One vector is turned by the same rotation once a step. Each row is the vector after some number of steps, and that number follows the row.
The counts run from 0 to 232.
[  4.2,  -8.3,   6.6, -10.7,  14.3,  -5.9, -22.6,  -8.2, -31.4,  25.1,
   1.9,  11.4,  17.3, -10.4,  33.8,  -2.9,  -8.4, -52.3, -28.3, -10.7,
   2.8, -13.2, -26.0, -34.9, -21.5, -15.6,  -8.9,  16.1,  16.5,   8.3,
 -44.4, -24.2, -49.2,  21.0,  -3.1,  11.7,  -2.3, -26.2,  18.3,  -5.3,
  -7.8,  24.3, -49.2]	232
[ -6.9, -11.7, -13.2, -21.7,  15.2,  17.4,   3.2,  13.2, -30.3, -18.8,
 -13.1,  18.5,  27.6,  -6.0,  15.2, -49.3,   4.6, -41.5, -42.7,  -3.1,
  -0.3,  -9.5, -22.5, -30.1, -15.1,  21.0,   8.6,  -2.1,   9.3,   7.5,
 -62.4, -30.6, -25.6,   7.7,   0.8,  29.9, -13.2, -27.2,   6.5,  -4.9,
   6.3,   7.9, -39.3]	180
[ -7.5,   5.7,   1.2, -10.2,   5.9,   6.4, -12.0,  -3.6, -34.1,  15.2,
  -5.8,  12.8,  35.5, -18.8,  17.6, -22.4,  36.6, -54.3, -21.4, -11.4,
   3.1,  -2.5, -22.5, -28.1, -14.8,   8.2, -14.1,  18.5,   6.4, -18.2,
 -44.2, -38.8, -39.2,  -2.2, -17.8,  17.1,  -1.1, -30.5,  13.2, -15.3,
 -16.2,  22.8, -31.3]	25
[-16.3,  17.9,   0.0, -22.3,  21.3,  -8.0, -16.3,   6.9, -31.2,  17.9,
  -3.4,   8.4,  34.8, -18.3,  23.2, -15.6,  -2.4, -52.2, -27.1, -14.9,
  -5.5,   7.1, -23.0,  -5.2, -13.8,  21.7,  -0.1,  16.2,  28.4,  -3.8,
 -60.8, -24.0, -36.6, -12.6,  -1.7,  10.8, -22.7, -24.6,  22.1, -16.8,
  -0.7,  14.2, -41.9]	15
[ -0.1,   9.5,   4.3, -22.1,  17.3,  -8.7,  -2.2,  -3.6, -40.7,  12.7,
 -10.9,  16.6,  31.6,  -7.0,   7.2, -32.6,  -3.3, -49.7, -13.3, -19.7,
 -17.4,   1.1, -35.9, -32.0, -11.9,  16.4,   4.2, -10.7,   9.4,  12.8,
 -59.8, -21.8, -27.5,   0.6, -21.0,  22.0, -21.1, -16.3,   9.6, -11.4,
 -15.5,   6.8, -54.3]	210
[ -9.7,   6.0, -15.4, -12.5,   3.0,   6.2,  -4.4,  -9.0, -27.8,   7.0,
  -7.6,   5.4,  30.7, -17.9,  13.3, -13.3,  29.2, -39.1, -32.5,  -6.0,
   0.6,   1.7, -26.7,   4.6,  -4.0,   6.3, -14.0,  22.9,   7.8,  -5.4,
 -64.0, -30.8, -43.9,  -7.2,  -3.8,  32.7, -19.3, -24.1,  20.3, -16.8,
 -10.5,  18.7, -47.1]	23
[-31.5, -21.7, -15.9, -16.2,  -4.6,  16.3,  -1.7,  17.0, -22.0,  -4.9,
 -17.8,  10.1,  14.5, -37.6,  15.8, -23.3,  16.3, -40.7, -35.6,  -9.3,
  17.5,  -2.3, -33.3,  -6.2, -13.6,   5.8, -13.2,  12.1,  15.3,  -4.4,
 -60.4, -44.2, -47.3,  -6.9,   7.6,   1.9, -14.0, -28.5,  11.3,  -9.8,
  -7.5,  23.1, -39.4]	154
[ -5.7,  -9.2,  -6.3,  -5.2,  -4.5,  -2.8, -15.2,   7.8, -34.6,   6.3,
  10.4,   9.7,  13.3, -12.5,  29.4, -30.9, -22.0, -23.5, -29.6, -23.8,
  -6.6, -11.1, -50.8, -22.5, -29.1,   2.2,  -9.9,   1.3,  16.8,  26.5,
 -40.9, -28.5, -33.3,  27.2, -14.2,  15.6,  -7.8, -27.1,  -9.8,  -7.9,
  -1.5,  16.6, -59.8]	106
[-16.5,   9.5,  -1.7, -19.5, -14.0,  12.4,   0.7,   3.1,  -8.6,   8.8,
  -7.2,   2.9,  31.5, -14.4,  13.4, -12.6,   1.3, -25.8, -22.6,  -4.4,
  -4.4,  -1.8, -41.8, -12.1,   2.9,   5.6, -21.4,  11.1,  -0.8,  30.8,
 -60.1, -33.9, -52.5,  28.7, -18.8,  30.0, -18.0,  -2.4,   1.0,  -7.1,
  -1.9,  24.3, -53.2]	92
[-11.2, -16.7,  -5.2, -13.8,   5.5,   3.2, -18.9, -15.6, -30.5,  22.4,
  -5.2,  19.8,  16.0,  -7.1,  21.6,  -0.2,   8.6, -43.8, -28.0,  -7.1,
   3.9, -18.6, -36.0, -26.8, -17.3, -14.9, -14.1,  16.5,   6.5,  11.5,
 -44.2, -26.8, -51.1,  22.2,  -5.7,  17.9,  -2.5, -18.1,   8.6,  -1.1,
 -22.5,  19.0, -46.9]	228
[  4.6,  10.4,   8.8, -19.0,  21.9,   0.1,  -6.3,  -5.1, -31.1,   0.9,
   1.0,   7.4,  12.4, -14.0,  13.9, -30.0, -19.5, -45.3, -23.1, -18.4,
  -7.9,  -5.8, -26.3, -26.2, -11.3,   3.8,   6.8,  -1.3,  14.2,  16.9,
 -73.6, -24.5, -26.2,   6.6, -10.4,  24.3, -28.0, -13.1,  15.8,   3.0,
  -4.8,   3.1, -54.2]	206
[-12.4,   2.9,   8.0,  -8.9,   1.0,   8.1,   8.9,  11.1, -34.7,   3.0,
  -5.7,  -8.2,   3.2, -43.2,  11.1, -38.1,  14.7, -50.9, -13.5, -11.3,
   2.0,  -9.8, -11.3, -34.0, -16.7,   5.3,  11.4,   9.7,  14.7,   5.2,
 -48.4, -43.1, -52.5,   3.2, -14.8,  13.3,  -5.0, -30.4,   6.6, -18.0,
  -6.9,  13.3, -33.0]	167
[-30.6, -17.3,  -3.2, -21.3, -19.2,   9.6,  -6.3,   4.1, -20.9,   4.7,
 -16.7,  16.0,  29.6,  -2.0,  35.5, -41.3,  -0.8, -42.8, -17.7,   0.4,
 -10.7,   1.9, -45.5, -33.7,  -8.9,   5.5,  -9.3,   0.4,  20.5,  29.3,
 -43.6, -20.0, -47.5,  14.0, -22.9,  10.9, -11.5,  -5.0,   0.9,   9.9,
 -16.4,  30.5, -34.8]	82
[ -5.2,  -8.7,   1.2,  -8.5,  -3.0,   4.0,  -0.2,   3.0, -36.2,  -7.3,
  -2.7,  -7.7,  -3.0, -38.9,   7.6, -40.7,   5.7, -36.4, -25.8, -13.8,
  15.5,  -3.3, -27.9, -21.2, -12.3,  -0.6,   9.6,   5.6,  16.3,   0.5,
 -69.0, -35.9, -36.4,  -6.0,  -4.7,  25.3, -17.7, -17.7,   7.5,  -2.0,
 -12.0,   8.9, -45.7]	170
[-17.9,   5.7,  -8.9, -33.6,  -2.5,   1.8, -20.4,  21.7, -22.9,   4.1,
  -8.9,  17.2,  32.2,  -2.2,  39.7,  -8.5, -13.5, -30.0, -49.5, -20.4,
   1.0,   4.6, -32.7, -10.2, -18.8,  21.1,  -8.3,   6.8,  19.7,  13.7,
 -47.6, -27.5, -37.1,   4.0,   4.1,   5.9, -11.7, -22.4,  10.5,  -9.2,
  10.5,  32.1, -52.3]	116
[-21.2,   5.8,   1.4, -12.5,  -9.0,  20.1,  -3.0,  16.6, -13.6,  13.7,
  -9.9, -15.8,   7.9, -38.5,   5.0, -17.9,  12.3, -42.6, -26.1,  -2.9,
   8.7,  -5.0, -17.2, -15.1,  -2.0,  22.3,   4.4,  25.8,  10.3,   5.2,
 -64.1, -42.3, -55.8,   5.3,   2.3,  20.0, -18.6, -17.1,  15.1, -17.0,
  -4.4,  20.2, -40.4]	161
[ -5.8,   9.9,  -1.4,  -2.2,  -4.0,  -1.5, -11.6,   3.5, -26.2,   9.0,
   4.3, -11.0,   3.1, -33.3,  21.3, -13.0,  -5.7, -21.9, -36.7, -23.2,
  10.0,   2.4, -30.5,   1.3, -17.5,   3.2,  -8.6,  15.3,   8.4,   8.2,
 -61.3, -44.2, -47.0,  11.1,  -0.3,  22.9, -10.2, -22.1,   6.2, -20.0,
  -1.8,  12.5, -58.1]	133
[  5.1,   7.4,  -0.5,  -2.4,   2.1,   8.3, -19.6,   0.8, -24.3,  22.2,
  -0.8,  -6.9,  26.6,  -7.4,  17.1, -26.8,  29.8, -52.0, -26.7,  -8.4,
   0.0, -16.8, -11.3, -30.5, -10.4,  19.8,   2.4,  24.6,   9.3, -10.9,
 -51.1, -33.0, -40.2,  18.5,  -7.0,  25.3,  -8.2, -35.4,  14.3, -21.7,
  -1.8,  24.3, -33.0]	30
[  0.3,  -7.4,   1.6,   8.0,  10.4,  -0.7, -22.1,  -3.9, -33.0,   5.3,
  -3.5,  -8.5,  19.2, -20.2,   6.1, -23.2,  12.2, -48.3, -20.5, -17.2,
   8.4, -15.2, -30.1, -17.8, -13.6,  -3.0, -13.1,  15.8,  10.6, -14.3,
 -66.3, -25.7, -34.7,  11.0,  10.8,  26.7, -19.8, -37.2,  17.3, -19.6,
  -3.0,  16.3, -47.1]	32
[-15.4, -17.8,  -1.9, -17.0,   0.3,  21.4,  -6.2,   8.9, -12.2,  -0.1,
 -10.5,   8.7,  16.5, -36.6,  17.2, -18.5,  11.2, -50.2, -38.8,   1.3,
  22.9, -11.5, -16.6, -20.6, -21.3,  -2.3,  -7.2,  19.4,  12.5,   1.9,
 -54.7, -49.8, -49.4,   4.4,   4.8,  13.6,  -3.5, -23.2,   6.3,  -6.0,
   4.5,  23.9, -29.9]	159
[ -4.7,  -6.1,   5.8,   9.1,   3.1,   0.7, -14.8,  10.4, -41.1,  17.9,
 -13.1, -11.3,  18.6, -18.6,   1.7, -36.9,  17.6, -46.7, -10.3, -21.3,
  -5.3, -16.8, -24.3, -29.6,  -7.6,   1.0,  -3.6,  -0.8,  15.9, -15.1,
 -59.8, -17.9, -37.5,   9.9,   6.6,  15.5, -10.5, -33.8,  21.3, -22.6,
 -17.0,  21.4, -51.4]	36
[-20.9,  -1.6, -14.4, -16.8,   2.7,  11.2,  -7.0,  22.9, -27.2,  -5.7,
  -5.9,  14.8,  25.9, -10.5,  27.1, -30.0,   1.5, -34.2, -46.6, -11.2,
   3.2,  -7.4, -23.0,  -9.3, -27.1,  30.1,   3.9,   9.3,  23.6,  -2.9,
 -57.3, -34.3, -30.3,  -0.6,  11.6,  15.1, -12.9, -37.7,  14.9, -19.8,
  10.1,  11.8, -39.2]	148
[-17.7,   2.4,   4.5, -20.8,  -7.5,   2.5,  -9.3,  11.1, -23.0,  19.3,
  -3.5,  15.7,  26.6, -35.9,  20.9,   3.5,   1.5, -35.1, -24.3, -19.0,
  11.9,   4.3, -29.8, -15.7, -23.5,  -2.5, -21.3,  10.0,   6.3,   4.1,
 -44.3, -47.1, -50.0,   7.6, -15.3,  -3.5,   1.2, -26.2,   5.5, -18.3,
  -8.1,  30.2, -47.0]	126
[ -8.5,   6.1,  12.2, -13.5,  -0.2,   9.0,  -8.5,   0.5, -12.7,   2.6,
 -14.9,   0.4,  38.9, -21.1,  12.9, -33.8,   8.7, -60.3, -13.5,  -6.2,
   0.7,   1.3, -24.5, -37.9,  -7.6,  -9.7, -26.2,   8.5,  15.3,   3.9,
 -57.4, -35.7, -41.0,  -0.1, -21.6,  17.4, -13.8, -22.5,   6.5,  -1.6,
  -0.2,  33.6, -21.5]	57
[-24.4,  -9.4, -15.0, -17.0,   2.3,   9.9,   2.9,   8.9, -22.7,  -0.7,
 -21.7,   7.0,  17.5, -17.3,  -0.4, -47.8,  20.7, -46.7, -27.4,  -7.4,
  -7.3,   1.8, -39.9, -24.8,   6.7,  29.2,   1.4,   1.0,  14.7,   6.1,
 -60.3, -33.3, -25.5,  -5.9,  -7.6,  17.4, -26.1, -14.5,   1.5,  -6.2,
 -14.1,  12.7, -42.7]	182
[ -1.9,  -3.9,  15.0,  -6.7,  -3.5,   1.3, -25.4,  12.1, -28.0,  10.3,
 -10.0,  -7.0,  15.1,  -1.5,  19.5, -47.2,  -8.2, -45.9, -16.9, -20.9,
  -9.0, -11.8, -38.6, -44.6, -13.0,  -1.7,  -8.3, -12.3,  24.9,  10.2,
 -60.8, -26.8, -26.9,  23.2, -11.4,  12.0, -19.6, -19.9,   3.4,   1.6,
  -0.8,  29.5, -44.1]	73
[ -7.8, -12.1,  -0.9, -11.4,  -0.8,   7.4, -19.7,   6.8, -26.1,  -9.4,
 -10.8,   2.5,  18.2,  13.7,  32.7, -39.8, -13.1, -33.9, -28.6, -10.6,
  -9.2, -19.6, -27.5, -26.8,  -8.5,   4.1,   4.4,  -4.5,  17.7,  25.3,
 -62.3, -16.5, -33.3,  25.5,  -5.3,  30.6, -25.0, -14.9,  10.1,   4.9,
   3.0,  19.7, -45.3]	75
[-22.5,  -1.4,  -3.1, -25.3,  -7.1,   2.3, -18.2,  25.6, -23.4,  18.7,
  -3.7,  16.7,  32.7,  -9.1,  48.3, -14.9,  -3.7, -32.0, -43.1, -20.6,
  -6.4,   5.3, -33.6, -21.8, -19.9,  26.5,  -6.4,   6.0,  29.1,  18.7,
 -34.9, -36.7, -39.2,   8.8, -13.0,   4.4,  -3.5, -25.6,   1.2,  -9.3,
  -0.7,  28.0, -38.6]	115
[-12.6,  -8.6,   2.3,  -0.3,   1.8,  -0.1, -23.1,  11.6, -34.9,   9.3,
 -15.4,  -2.6,  20.1,  -9.8,  27.0, -39.9,   7.7, -58.1, -15.2, -10.7,
  -2.2, -10.0, -21.3, -39.3, -16.4,   5.4,   6.3,   9.0,  31.6, -10.4,
 -44.6, -13.4, -43.8,  -0.9,  -0.7,   1.3,  -8.3, -32.7,  15.6,  -4.8,
 -14.6,  22.5, -35.1]	41
[  2.9,   7.3,  15.2, -21.0,  13.0,  -0.6,  -4.5,  -1.3, -36.2,  20.4,
  -4.3,   3.5,  17.1,  -7.9,  24.2, -31.8,  -1.7, -59.4, -18.0,  -6.1,
  -9.3, -12.2, -21.2, -41.5, -14.1,   6.3,  15.5,   8.2,  18.6,  23.1,
 -53.2, -34.1, -38.5,  13.7, -33.6,  20.7, -11.2, -13.2,   5.8,   5.8,
 -11.6,   7.1, -38.2]	204
[  1.3,  -3.6,   4.9,   2.7, -13.5,  12.2,  -8.6,  -1.6, -30.1,   1.4,
  -8.9,  -5.6,  22.1,  -9.3,  17.8, -46.8,  20.2, -42.6, -12.8,  -2.9,
  -5.0, -18.2, -27.4, -44.7,  -3.0,  -2.8,  -4.9,   6.1,   7.2,  14.3,
 -46.4, -26.6, -52.6,  26.4, -23.8,  39.5,  -4.9, -20.5,   1.5,  -9.9,
 -16.7,  19.5, -36.3]	66
[-11.7,   8.6,  -5.0, -23.5, -19.1,   8.0,  -8.1,   2.7, -19.8,   9.1,
   2.0,   4.7,  16.9, -29.4,  27.9,   3.7,   4.5, -25.0, -44.3, -11.7,
  16.8,  -5.3, -25.4,   0.6, -17.3,   4.0,  -3.4,  21.9,   2.6,  10.2,
 -49.4, -42.6, -56.8,  15.2, -10.3,  27.6,  -7.6, -18.9,  11.2, -14.8,
 -10.7,  22.3, -55.4]	128
[ -0.6,   7.2,  12.3,  -4.0, -16.7,   3.8, -15.1,  10.7, -28.5,   3.4,
 -16.6,  -5.5,  20.5, -10.7,  13.3, -33.7,   8.7, -36.2, -10.5, -25.2,
   2.6, -14.2, -32.5, -42.7,  -4.1, -13.8,  -4.9, -13.4,   8.3,   4.3,
 -59.6, -24.2, -31.8,  16.3,  -7.8,  26.4, -13.7, -20.4,  21.0,  -7.7,
 -11.1,  28.1, -53.0]	68
[-24.2,   0.9,  -3.7, -23.1,  -1.2,   1.6,  -6.7,  16.0, -15.8,  11.4,
  -8.2,  13.0,  35.2, -28.1,  17.8,  -5.9, -13.0, -29.0, -31.1, -22.3,
   2.0,   8.0, -37.8,  -1.4, -18.8,  11.6, -31.2,   9.2,   6.8,  13.1,
 -49.8, -33.0, -42.7,  12.5,   1.4,  -1.8, -13.1, -21.1,   6.6, -21.4,
   6.3,  29.1, -53.1]	121
[-17.5,   6.0,  -1.3, -17.4, -14.8,  20.1,   1.3,  -6.1, -11.6,  -1.3,
 -19.9,  -1.8,  37.6,  -6.4,  24.4, -33.5,  20.3, -48.3, -22.4,   5.5,
   1.0,   2.0, -15.4, -15.8,   2.7,   6.2,  -9.9,  13.6,  13.3,   8.6,
 -63.2, -26.5, -50.5,   0.4, -12.2,  38.8, -21.4, -12.8,  16.2,   1.9,
 -11.5,  26.2, -33.4]	55
